Rotation paths and how fast each direction turns (deg/step):
Each turn is a multiple of 5 degrees from 10 to 175, or 0.
Each row of a path follows its step; steps can be skipped.
Rotation 1:
step 1: [ -5   2   8  -8  -1   5 -12  -3   9 -17  -4   4  12 -11 -17   2   4   7
  10 -22  10  -2 -17 -11   3 -18  -3   8  -1 -13  17 -23   4 -10   1   5
   3  -7  25   2  20   7   2 -20   5 -20]
step 3: [ 14  13  -5  16  17   5   7  13   2  16   9  21 -15  -5 -13 -18   2   2
   8   7   4 -20   5  -7   3  -4  -5   8  19 -11   3 -18 -11   7 -18  -5
  -7  -7 -10 -20  -1 -11   8  13  -7 -17]
step 6: [ -1 -11  24  -2  -4  11  -6   4   3   5  12   4  -1   4  14  -5 -12  -6
   5 -15  -7 -18   1 -11 -17  -8   3 -12  -3 -21   3   9   2   0   5   7
  10  10  -6   2  20 -12   1 -11  14 -38]
step 13: [-23  16  -6 -16   8   4  12 -30  -8  -7  -8   0   6  11  -7  12  26 -11
  11   9   3  12  -3  -4  15 -14  -5  -9 -22  -2 -19   1  11   8   8  -9
   4   7  -2 -10   0  -1  -6   9 -11   2]
step 17: [ 16 -16  -7 -10 -13   5  -1  -8   3   1  22  -1  10 -13   4  -4  -2  15
 -22  -7   6 -11   7  -6  12  -1  17 -17 -24 -17   4   3   2 -22  -1  10
  -1 -21   2  16  11   7   4   2   0  -2]
step 20: [ -3  10   8  -5 -10   4  18  -1   5  19  11  18 -13   0 -16  -1   6  15
  -4 -10  15  -5   5   0  -1  19  -2   2  19   6  13 -10  -9 -14  10  12
 -14 -18  10 -13 -10 -14  18 -15   1  16]
step 27: [  4   0  -1  -3   2   9   1  18  13  -8   6 -22  -7  11  18   1 -19   5
   2  -5 -11  22  -7   4  -5 -11   1 -14  23   9  -1 -10   6  20   0 -14
  26  -5 -14  10  -1  -3 -12 -18  -1   5]
step 29: [  5  -6  -6   2  15  11   3  14 -14  -1 -12   9  12  -6 -16  10  17  -3
   0   3   4  -4   5   9 -27 -20  15 -22  -7  22  -9  -2  -7  -9  14 -15
  12   1   5   2  14  -6  -8   9   8  13]
Directions:
[ 2 -7 -2 -1 11  6  4  1 -6  3  6  6  4  1 -3 -2 -5  0 -1 -3  3 -5  1  4
  0  6 -3 -1  2 -2  0  5  0 -1  2  1  0  1 -1  1  1  0  1 -1 -1  2]	125
[ 2 -5 -3  4 -1 -1  2 -4  4 -2  0  2  5  2  2  0  2 -1  6  3  3  3  6 -2
  1  0  3 -1  1  1 -2 10  1  4 -1  0 -3 -4  2 -4 -6  0 -1 -3  6 -8]	40
[-5 -1 -5  3  2  1 -1  4  1  2 -3  1  2  6  4  5  1 -7  9  1 -2 -5  2 -2
  1 -5 -3  3 -3 -3  4 -1  0 -4 -1  4  0  4  2  1  3 -1  9 -3 -3 -1]	145
[-9 -4 -3  1 -3  2 -1  0 -4  1 -1 -2  0  3  2  0 -6 -5 -3  4 -1  0 -1 -1
 -8 -1 -2 -9  3  2 -1 -1 -3  2 -3 -2  3  5 -3 -7  0  2 -3 -2  4  2]	20
[ 2 -1 -1  1  2 -1  0 -5  0  2 -4  2  7  6 -4 -1 -2  5 -5  7 -3 -5  2 -9
 -1  0  4 -1 -2  5 -6 -4  1 -1  0  2  2 -3  4 -1 -1 -1  4  2 -5  2]	85
[-1  3 -1 -5 -2  1  7  6  0 -2  3 -3  1  0 -4  1 -3  4  6  2 -6  0 -4 -7
 -3  6 -3  1 -4 -1  3  2  2  4 -4 -6 -4 -2  5  1 -1  4  1 -4  2  3]	95
[ 2 -3 -5 -3  0  0  1 -1  6  0  9 -6  5  3 -5 -2  2  3  4  3  3  0  1 -3
  3 -3  1  0 -1 -3  3 -4 -5  2  3  1  6  5 -8  3  3  6 -2  2 -1 -2]	70
